Each named turn below is shown by a few rows before and after it. Which turns, in which order, take the first row of each later pair to the second? The first pair is answered.
k341:
[ -9  -9  -6  -7  28  -2  20   8  -8  -8  -4  13  11 -11  -7  16 -15  -7
   2 -23 -18   1  27  14 -16 -15  -1] |-> [  3  -8  29   3  22 -16  17   2  -6 -16   7  21  -5  15   0  23   8  12
  18  -9  -4  -1  20 -13   4 -11   0]
[  8 -28 -29 -17  22  -1  -5   2 -12  15  -5  -3  15 -15   4  12 -18  -6
 -10 -22 -22 -22  -7  35 -12   2  19] |-> [ 20 -20  32   4   1 -18 -10  -1 -10   2  14   2 -15  23   9  15  26  30
  16  22   5 -10 -12 -11  25  10  14]
[ -8   5   0 -10 -11   2   2  12 -17   5   7 -20  14 -20  14  -1  -5 -12
 -23  14   0  -6  -6  15   5   9  -2] |-> [ 10  -6   8 -11  -4 -14  -5  -3 -10   4  13 -10   6  -4  26  13  -4  -5
 -18  -7  -1 -26 -15   7   9  10   8]
k910:
[ -3  -9 -34  14 -16  34  38  10  20   8 -26  15 -18 -22 -17 -20 -25  16
   2  -6  -1   4  -8  -2 -27 -10   4] |-> [  0  -9 -35  14 -19  29  29   2  25   5 -24  12 -17 -18  -2 -22 -30   9
  -7 -19   7  -4 -19  -3 -34  -6   6]
[ -8  13   1  -6 -15  -3   1 -12   6   6 -19  -9   5   2  -4  13  -3  -8
 -21 -14   8  -3 -14   7  14  10  -2] |-> [-10  13   4  -6 -17  -3   3  -7   3   7 -16 -11   4   1  -5  12   0  -6
 -20  -4   9   0 -11   8  21  11  -3]
[ 10  20  28  28 -29   0 -24 -36  27 -25  -5 -10 -30  11  32 -14 -12   0
 -18 -14  54  13 -15 -29 -34  14 -16] |-> [  4  21  43  30 -45   1 -17 -18  15 -19   3 -22 -31   5  29 -16   1   5
 -17  23  57  20  -7 -24 -10  22 -20]
[ -7  12   4   1  11  16   6  -6   3  -4   1  -6  16  14 -38   5  25  12
  13   1   1  27  23   1  -1 -10 -15] |-> [ -2  12  -3   1  18  12   1 -17  12  -7  -3  -2  17  17 -35   6  17   8
  10 -21   1  23  19  -1 -14 -14 -13]
k308:
[ -3  -7  12   5 -21   8  31  16  -3  13 -11  26  -1   2   4  -3  -4  -1
  16  24  -5 -13   2  26   2  16  12] |-> [  7 -13  19  -3  -3  -7  21  -2   6   5  -9  39  -3  18  11  11   0   3
  22   0 -11 -22  -2  17   3  10  17]
[-17   9  -1 -24  -6 -13 -11  16  -3 -26  10 -11  19  -7  14 -12  -1  -4
 -50   8  13   8 -26  16  -1 -15  -3] |-> [  0  11   0   6 -35  -5   0  13  -6 -19   9  -1   0   3  15 -19  -8   7
 -38   8  35  -7 -39  -4  -8  -2  -4]
[ 17 -14 -14  29 -25  17   7  -9  -2  12   6 -16   6 -11  20 -24  -6  -9
  -3  -6   8   0   4  12 -31  13 -12] |-> [ 26 -23  -5  13   1  -4  -7 -28  11   1   6  -4   5   7  29  -6   2  -5
   2 -35  -3  -9   3   5 -28   1  -4]
k123:
[-36 -18  44  13 -15 -34  -5 -11  27 -20   9  -2  16  16  37 -47   4  24
 -34  32  44  35 -42 -17  10  26 -16] |-> [ -5 -33  48  32 -13 -35  16 -21  28 -15  -2  30  -7  35  23 -31   6  48
   6  19  37  16 -42 -35  11  24  -9]
[ -2 -20  14 -13  21 -14  -2  -1 -18   3   7  11  -7   8  -3  34   8   3
  20 -12 -27 -17   0   4  21  -4  19] |-> [-16 -15   6 -18  25  -4   3   5 -19   2   3   5   0  -3 -16  28   9  -1
  21  -1 -34  -1  11  13  19  -9  15]
[ -3 -10  11 -12   0   1  -4  10  16  -7  11  -2  -6   3  -3  10  38  15
  11  34 -17  19   5  -7   7 -24 -12] |-> [ -9  -6  11 -17  -1  -2 -13  11  18  -8  17 -10  -2   1   6   6  38   7
  -1  33 -12  18   1  -4   8 -20 -14]
Then:
Each pair is 2 to 3 turns apart.
[-10 -17 -16 -10   0   8  -9  25  -9  12 -12 -22   9  -7  -4   3  -2 -11
 -17   0 -23 -14   9  19  19   9   6] |-> [-13  -8   4  -1 -11   4  -8  29 -11   7  -7 -23   1   1  -8  -1  15   0
  -8  25 -13  -2  11   6  32  11   1] | k341 k341
[ 26  -8  16  13  -2  -6  13  14  -1 -19   5  10  14   1  17   3   8  13
  45 -11 -21 -23  23  -1  11 -22   8] |-> [ 14  -5   2  -7   3 -13  -8  13   2 -18  10 -12  33 -11  39   0  -7 -12
  10 -28 -21 -28  15  15   2 -18   9] | k341 k123 k341
[  1  -1  36   7   7 -26   1  -4   0 -16   7  21   6  25 -10  21  31  17
  18  27 -13  30  22 -17  28  -6  -8] |-> [-17   6 -17  -3  29  -5   0 -13   9 -18 -18  20  30  -5 -22   6  -7 -10
  -3 -22 -29  38  24   6 -26 -21  -9] | k910 k341 k910
[ -6  16  -5   9 -23  15  10   9  -6  -6  -8   5  -1 -11 -15 -10   4   1
  10  34   7  18  -5   0  -1   7  -6] |-> [ 13   6  -2   7   0   1   6 -15  12 -12 -15  30  -9  10 -15   6   6  11
  27  -3   1   7  -8 -17 -12  -4   2] | k910 k308
[ -5 -19 -70  -9   5  17  22  10 -14  23 -15   5   5 -40 -25   7  11   6
  13   6 -31  22  29  32   1 -20 -25] |-> [ 28 -33 -54  -5  24  -9  10 -26   7  13 -15  34 -14  -3 -10  30  19  22
  31 -42 -28  -4  12   1  -3 -25  -9] | k308 k308
[-19  28 -18   6  -4  17  -1   7   0   7  -6 -14  13 -15  -6 -24 -18 -21
 -21  -2   3  19  -2   7 -26 -10  -6] |-> [  0  25 -11  28 -14  18   4  -5   6   7  -6   1  -6   2  -2 -23 -20  -9
  -9 -14  18   6 -14 -18 -34  -5  -4] | k308 k341 k341
[  5  13 -10 -29  13 -10  -4  33   4   3 -27 -11  13   5  13  18  -1  13
  14  -8 -14  30  31   0   7 -20  -6] |-> [  5  18 -15 -11 -12   5   8  48  -6  13 -26 -17  10  -3  11   8  -8  12
  13  15   0  29  26   1   7  -7 -10] | k341 k308
[ 16  12  25 -35   2 -19 -47  -1  16 -25  28 -31   0  14  63 -18  17  19
 -60 -18  34  -3 -34   7  -8  -5  20] |-> [ 40 -10   0   1  25  24  34  11   5 -10 -25  42 -27  15 -41  -3  21  72
  46  -7 -13  14  17   2 -15 -36  19] | k123 k123
[  8   0  23  -2 -17 -30 -18 -16   7  -6  19  -9 -11  14  36 -10   9   5
 -11 -12  17  -8 -16 -28   9  17   8] |-> [-26   3  -4 -26  -2 -10 -10  10  -5   1   8 -32  19 -27  11 -20   2 -15
 -25  11 -14  19  10  17   9   5   0] | k910 k308 k341
[ 15 -16 -18 -17 -11  34  53  35 -28  40 -31   5 -15 -38  -3   8   2 -13
  36  38 -15 -24  34 -13 -23  16 -20] |-> [ 47 -27  -5 -19  10   4  30  -6  -1  25 -24  29 -29   1  25  31   4  -6
  41 -23  -8 -57  12 -43 -37  12  -5] | k308 k910
[ 16  -2 -23   3 -36  16  -7   6 -36   8  -5  -8  18 -29  12  -3 -35 -18
 -47 -15   1 -36 -22   9  -5  37  -1] |-> [ 20 -11  11  -1 -40   0  -6  18 -46  10  11  -8   7 -14  14  13  -5   0
 -31  21  -2 -38 -14   6  42  42   0] | k308 k910 k910
[ -6  19   4   5  47   3 -25 -21 -13 -25  17   1   0  -5  34  -7  -7  -8
 -17 -22  33  17  -3 -28  29 -13  -7] |-> [ -2  11 -13   2  45   8 -24 -20 -15 -16  14  -1   7 -15  38  -6 -23 -18
 -27 -33  29   4  -6 -13  23  -8  -5] | k308 k341
[  4   2  14  23   7 -11   5  -2  -6 -13   5   4 -12  25 -26 -16  18  -6
  33  -9 -12  27  15  -7   1 -21 -37] |-> [ -5   8  -4  11  17 -11  -6  -9   1 -17   2  -4   2  15 -19 -20   5 -23
  15 -31 -13  30  11   3 -18 -26 -37] | k910 k308 k910
